Each named move below is a turn or a mirror, shown by a few rows before and after it. Which moves, in which order, take the first row of each later pair to the second? The first pair is answered.
z_884 (before |-> after):
[ -4  -2  -2  -8 -16  12  27  21   9  -4 -11  26   3 -10   8 -20  17 -22
  15 -11  -9   3  23  -9   6] |-> [  8   2 -20  -4   5  27   0   0 -17 -20   9 -14 -12  -9   5 -11   3   5
  18  33  -2 -35  11  11   5]
[ -6 -14  15   1  -5  -9 -18 -10  -5   1   3  -8  -4   5  -6  12  -5   5
 -15   5  -3  14  -9   0  -8] |-> [ -5 -16  19   3 -10 -11 -13  -6  -3   6   5  -4  -2   4  -7  10  -6   0
 -15  -1  -5  19  -7  -2  -5]
[ -5   1  -2  12   3  -3 -28 -32 -23 -10   5 -49 -38  -3 -15  21  -8  24
  -1  25 -24 -11 -19   4 -20] |-> [-20  -9  23  10 -29 -20  11  -2  11  14 -25  10 -14  -4  -6  10  14 -21
 -10 -41 -35  41  -5 -25 -15]
z_317 (before |-> after):
[ -1 -13  27  11  -1 -12 -35 -17 -15  -2  12 -18   3  -7  20  46 -18 -21
 -37   7  14  -1  -7  -3  -6] |-> [ 28  23 -10  28  24  -2   2  15  28  10  17  19  35  -1  16  -9 -35   3
 -20  -2  12 -18  14   5   1]
[-14 -12   3  -3  -6  -2  -5   2  -9   1 -10 -10  -4   2  -2  -8   5 -12
  -3  -3 -11   9  -6  -5  -4] |-> [ -4  -1  -1   6   0  -8   4   1   4  14  -9   1  10   1  -5 -14  -1  -4
  -3 -12  -8  12  -6  -8  -5]
[-15 -37  33  -9 -35 -14  14   1  13   7 -20  13 -25   5   1  12  21 -32
   0 -60   3  45   6 -11   2] |-> [  1 -12  -1   0 -19  -3  39  26  42   8 -13  42  -6  13  -2 -29  12 -17
  19 -61   1  27  23  -7   7]
[  4  -6  35   3  -5  -8  -5 -20 -17  48  12 -30  23  -8   2  16 -13 -27
   4 -23   0  24 -24  -2 -11] |-> [ 17  19 -13   3  16  25  25  24   6  24  19  -2  26   6   6 -45 -19 -16
  38  -8  -5  -9   4  11   0]
z_590 (before |-> after):
[  2 -14  11  -7   1   2 -19  -4  -6  -3  -9   9  -5  -1  14  -3  10   5
   6  16  -4   8  -7  10   2] |-> [  4 -15  12  -3   2  -3 -18  -8  -6   3  -6  12  -3  -2  13  -1   9   8
   2  14   1  13 -12  11   0]
[ 55  20  12  35  -6 -14  22  -1 -16   9  -7  23  22  22  -8 -10 -20  26
 -14 -16 -39 -16 -20 -14   6] |-> [ 50  24   2  34  -7  -2  29  13 -12  -1 -10  31  20  28  -9 -24 -17  20
  -5 -13 -43 -18 -14 -12   9]
[ 19 -12 -22  16  22  -4  -4 -25  23  42  11 -21  10  -3  18  23   6  25
 -16  -1 -18  14  -3   6   2] |-> [ 21  -6 -27  17  19  -5   6 -14  33  48   5  -6  16   2  15   9   8  22
 -11 -12 -21  19   4   2   2]
[  2 -12  -2  -3   1   6   1  13  -8   3  15   0  -1  10  -9 -21  -5  -9
  -2  16   8 -12  -2  14  -4] |-> [  4 -14   1  -3   0   5  -3   6 -13   3  14  -7  -2  10 -10 -13  -7  -9
  -3  19   9 -12  -5  16  -6]

Each pair is two moves apart.
[ 20   7   6   9  18 -11   1   1  14  20  14 -23   6  17 -11 -27  -5  12
  11 -23  -2  25 -24   1  -9] |-> [ -1  -6  -2  -6   3   9   5  25  13  -5   4 -15 -12  24   0 -39  10  -8
  27 -22  -6  24  -9  -2   0] : z_317 z_884
[-11   0   8  -6 -15  -8   6   1  -2  -4 -19   7  -7  -2   6   6  12 -12
  -3 -10  -9  18  -3  -7   3] |-> [  6  12 -17   1   8   1  -4  -6  -8  -7  -2 -10  -9   0   0   0  -5  16
   3  19  -5 -14 -10  11   1] : z_317 z_884
[-20 -17  17 -14 -17   4   1  21 -10  -9 -13  15  -6  -4  15  -7  16 -33
   7 -30  -7  12  13 -11   1] |-> [ 21   6  19  12  13 -19 -14 -22  -7  27  10 -15  18 -16  -7  16 -12  14
 -13 -20   2   3 -12  -1 -16] : z_884 z_317
[ 29  33 -12 -20  19   1   6   0 -33  -5 -23 -14 -20  20  14 -43   5  13
  15  30  13 -51  -7  14   9] |-> [  6  21  -3 -33   0   2  27  25 -23  -6 -42  18 -20  26  24 -54  21 -17
  18   0   5 -26   8   0  13] : z_884 z_590
[-18 -15  -2 -31  -5  15   0   6   1 -24   0   7  -8  -1   5 -15  -2 -13
  -7  10  -4   0   0  -6  -9] |-> [  0  -8  10 -18   3  -4 -14 -26  -4  -2  11 -14   3  -7  -6   8 -14   6
 -23  11   4   0 -21  -3 -18] : z_317 z_884
[ -8 -12 -18  -1   8 -34 -22 -35  -4  -1   7 -23 -24   1  -1   9 -10   2
  -3  47  -6 -19  19  10  14] |-> [-19 -12 -17  -4  -9 -36  19   3  27  13 -12  28 -10   2   9 -17   2 -29
   6   1 -14  11  41  -8  21] : z_884 z_317
[ 18   6   6   0   9 -32  10 -24   1  36 -16   1  24 -33  -3  16  11   3
  -8 -27   2  18  -8   1 -13] |-> [  5   5 -42 -20  19  16   5  10 -13 -19  -6 -10  -6 -16   7 -18  17   8
  29  25   2 -28   9  18  -1] : z_317 z_590
[  1   6 -42  32  30 -28  -5 -31  30  -9   6  29  22   8 -15   3 -17   1
  17 -22   3  -6  -4  -8   4] |-> [-10 -14 -17  26  18 -39 -27 -50   3 -12   2   5   8   4 -14  39  -6 -12
   2 -23   5   4 -16 -15   1] : z_317 z_317
[-12  -2   3  -1  -7  -1 -13 -14  26   7  -8   8  14  -3   0  17   0  15
   0  -1   0  32 -33  -2 -12] |-> [ -2   9 -21   1   7  12  -9  -6  31  -3  -2  11  11   3  -2  -6  -7  28
  10  21   0   9 -27  10 -12] : z_884 z_317
[ -3 -14   2  -1   2 -19  -8 -31   1  16   3 -19   4  -7  -4  13 -14  22
   2   8  -3 -26  -4  -4  -9] |-> [-11 -19 -10  -9   3  -8 -11 -17  -6  -3   3 -20 -10  -1   0   3 -12  18
  10  18  -4 -35   1  -1  -5] : z_317 z_317
[-12 -13  31 -27   8 -18   7 -13  -2   3 -46  -1 -30   7  -7  16  -6  -2
   1 -18 -16  12   4 -19   1] |-> [  0   3  -2 -23  20  -2  26   9  19  -1 -40  19 -26  15  -7 -21 -13   9
  21  -9 -18 -10  15 -10   9] : z_317 z_590
[-19   0 -27 -10  -5  26   1  30  -4 -27   9   1 -18   9  16 -23  -2  -6
  21  16 -11 -14   9   9  12] |-> [  4   5  20  12  -3 -21 -18 -28  -4  23  10 -16  11 -10   2  27 -15  13
 -24  -8   0  13 -27   0 -10] : z_590 z_317
[-21 -14  12 -13 -21 -11   3   2  -4 -12  -5  14   8   0  15  13  14 -32
  -3 -31   5  23   1  -9  -5] |-> [-11  -1   5  -4 -13 -12  15  10  10   0  -4  26  22  -2  13  -1   8 -24
   0 -40   4  23   9  -6  -5] : z_590 z_317
[ 11   8  -8   0  16   9   1   1   7   7   3 -13  -6  11  -1 -14 -12   9
   5  26  -5  -5   1   7   8] |-> [-12 -11   6 -12  -7  10   2   9  -3   1 -12  -6 -15  11   8  -4   2 -19
   4  10  -9  13   6  -5  11] : z_884 z_317
[-26 -19   4 -12 -23  -5   9  23  -6 -15 -11  30 -31   5   2  13  27 -36
  -5  -5   1  15   1 -27   3] |-> [ 21   9   8  21   9 -34   0 -22   9  32   9  11   1  -5 -18  35  -4   9
 -28  -4  12   9 -24 -19 -12] : z_884 z_317
[  2  -5   9  19  11 -23 -18 -36  -4  24  -3 -23 -12  -4 -11  19 -15  15
 -14  19  17   0 -20  -7 -18] |-> [ -7   7 -27   7   9  10  23  22  28   8 -11  24  -9  11  -3 -42  -8  -1
  20  10   2  -6  18  -8  -3] : z_884 z_317
[-11   0 -15 -16  -2  -1  16  11  19  17  -2  20  20  -1  14  -8   3  -6
   4  -6  -1  11  10   0 -10] |-> [ -9  -6  -9 -18   6  -1 -12 -18  -6  10  10 -18   3  -8  10  20  -3  10
  -6  20   6  -4  -6   9 -15] : z_884 z_317
[-29 -17  16 -10 -13  12  15  19 -25 -30 -24  -7 -10  -3  -7   7  38 -11
 -15   4 -10  -5   9 -16  11] |-> [ -8   6  13   9  -4  -3  43  21   9   1 -26  23  21  -4 -12  -8  23  -4
 -21 -25 -11   8  10 -20   9] : z_317 z_590
[ 37  25 -15  17  34  -3  -7 -19   9  28  21 -18  18 -21  -7  -4 -19  37
  -1   9   3 -24 -15  10 -20] |-> [  1   1 -27 -11  19  31 -20   5 -18 -21  15 -33 -22  -9   8 -14   2  12
  21  39   1 -41  -1  14  -8] : z_590 z_317
[ 13  -6 -57 -38  16  18  15  19   2  18  22  -5  20 -22 -23 -31   1  15
   4  -3   2   6  28 -21   8] |-> [  5 -11 -51 -41   3  15  22  25   1  16  15   1  19 -25 -17 -30   8  -3
   5 -15  -2  16  36 -29   8] : z_590 z_884
[  9  11   1  -5  -4 -20   6  10  19  16  -2  23  18  -5  -4  -1  -9 -11
  -7 -31  -7  13  -1 -13  -2] |-> [-11 -11  13 -13 -18 -18 -14   1  -6   2  -6   4  -2  -5   1  24   2 -23
 -12 -21  -6  20  -7 -17  -5] : z_317 z_317
[ 11  17 -28  20  18  11  20  20  17  -7  10  10   9  -5   1 -24 -17  26
   7  13 -10 -16  13  11  11] |-> [ -8 -15   7   7   1   0 -20 -15 -27 -18  10 -36 -18 -11   5  31   0  13
 -11  24  -1  -4  -9  10   7] : z_590 z_317
[-22 -16  -4 -14  -5  10   6  25 -15  -2 -23   7  10  22  -9  -6  -1 -17
   3 -14 -22 -13  11   6  -3] |-> [-12 -16  -1 -12   5   6 -14   4 -30  -7 -12 -22   2  18 -15   9  -9   5
  -3   6 -15 -29   2  15 -10] : z_884 z_590
[-12 -12  -7 -18   2   8 -25 -13 -31 -22   0 -18 -27   7   3  15   5   3
  10  32  11 -16 -10   3   5] |-> [-10  -3   9  -6 -11 -12  17   8  13  14 -17  40   8   3   3  -3  10 -16
   5 -30   3  23   2 -18   7] : z_884 z_317
[-27  -7  44   9 -30   3  14 -32  11 -14  -5  25  25  -6 -18  -8   5 -28
 -13 -23   1  15 -16   9 -25] |-> [-40 -16  35  -6 -35  23   8 -18  -3 -39  -6  13   2   0 -13 -17  14 -34
   2  -6  -3   2 -10  11 -18] : z_317 z_317
[ -2 -29  20 -10 -22  -4 -29 -35 -31   1   7 -32  12  -7   3  48   4 -15
  -9   2  -5  26 -22 -15  -6] |-> [ -8 -22 -26 -25 -12  41 -13  12 -28 -41  11 -18  -5  10  14  -5   7 -12
  30  35 -13 -12   7  -5  11] : z_317 z_317
[ -9  -9 -28 -14  -1  36   3  15  -7 -36   2  -7 -22   2   7 -10   2   5
  20  29 -11 -20   2  15  -3] |-> [  1 -15   4  -6  -2   3 -18 -31 -17 -12   8 -36 -13 -13  -1  36  -5  17
  -9  24  -3  -7 -27  11 -18] : z_590 z_590
[-27 -16   2 -19 -19  16   9  16  -8 -24  -7  15 -14   3  14  -7  19 -32
   7   2  -6   2  13  -8   6] |-> [  5  -3   2   3   8  -1 -22 -34 -22  -3  19 -30  -4 -10  -6  23  -6  11
 -13  26  10 -18 -16   4  -8] : z_317 z_884
[ 25  24  -6  16  14 -11   6 -23  10  31   0  12  26   6 -14  -6 -12  17
 -11   2  -6  -6  -4   8   1] |-> [-12  -1  -6 -10 -12  12  17  18   7  -2 -20  32   1  13   2 -22  13 -22
   8  -6 -17   6  20  -2  16] : z_317 z_884
[ 22  37 -25 -15  32  -7 -16 -37 -10   6   3  -6  17 -16  40 -11 -13  18
  -6  21  13 -28  30 -39   8] |-> [ -2  22   2 -27   1 -18   1 -21  -4  10 -19  23  17 -16  48  -7   7 -21
 -10 -17   4  11  39 -61  11] : z_317 z_884
[  4   2  -2  17   0 -21  31  -7  10  28   1   5  17  11   2  -6 -18   7
  -9 -20   0  36  15 -30  12] |-> [ 17  10 -14  24  16 -16  12 -24  -1  21  18 -26  12   8  -7   2 -29  33
  -9  10   8  12   8 -15  11] : z_884 z_590
[ -5 -12  33   4 -24 -30   9  19  24  -1 -26  -4   1 -23  36  17  28   0
 -12  -7 -13  29   5 -23  23] |-> [ -1   1  -4   3  -9  -4  20  49  29 -22 -19   5  -4 -13  37 -23  20   8
  14  15 -17   0  22 -14  31] : z_317 z_590
[  6 -19  -8  -3  -5  22   3  -6 -14  -9  -5  11   1   2   0  -1  10   1
   2   2 -14  -3   9 -15   2] |-> [ 14 -17  -4   1  -5  14  -3 -21 -16   2  -3   2   5  -1  -3  11   3  11
  -4   4 -11  -1   3 -13  -4] : z_317 z_884
[ -3  -1   3  -4   0   2  20  20   8   0  -3   8   8   5   0  -6   5 -14
  10 -12  -5   7  10 -10   3] |-> [ -4  -5  15  -1  -3  -6  16  12   4   8  -3   8   9   2  -3   2   5 -12
  -1 -18  -2  14   2 -16   1] : z_317 z_317
[ -3   0 -32 -14   2   3 -19   7  -9 -25  25 -20 -21   5   5 -12   3   6
  15  39  -9 -26  15   3 -17] |-> [ 24  27 -35   6  15 -17   1   4  24  10  27   2  12   1  -5 -23 -10  23
   5  13  -7 -20  14   1 -25] : z_317 z_317
[-12  -3   2 -14   0   5  -1   1 -19 -18   1 -18 -13   2   0  11  -3  -1
  11   9   6 -18  -4  -8   5] |-> [ -9   1  13  -7  -9 -10  22   6   1   6  -8  10  11  -1   0   5  -4 -11
   4 -26   2   5   0 -19   4] : z_884 z_317
[-27 -30 -10 -14 -14  24  -9  11 -17 -27   2  -9 -26   7   5   0   8  -8
   6  26  -5  -5   1  16  12] |-> [ 18   0   9  19   3 -17   6 -23  18  32   9   7  25  -6 -13   9 -14  19
 -25 -10  -1  12 -17  10  -4] : z_590 z_317
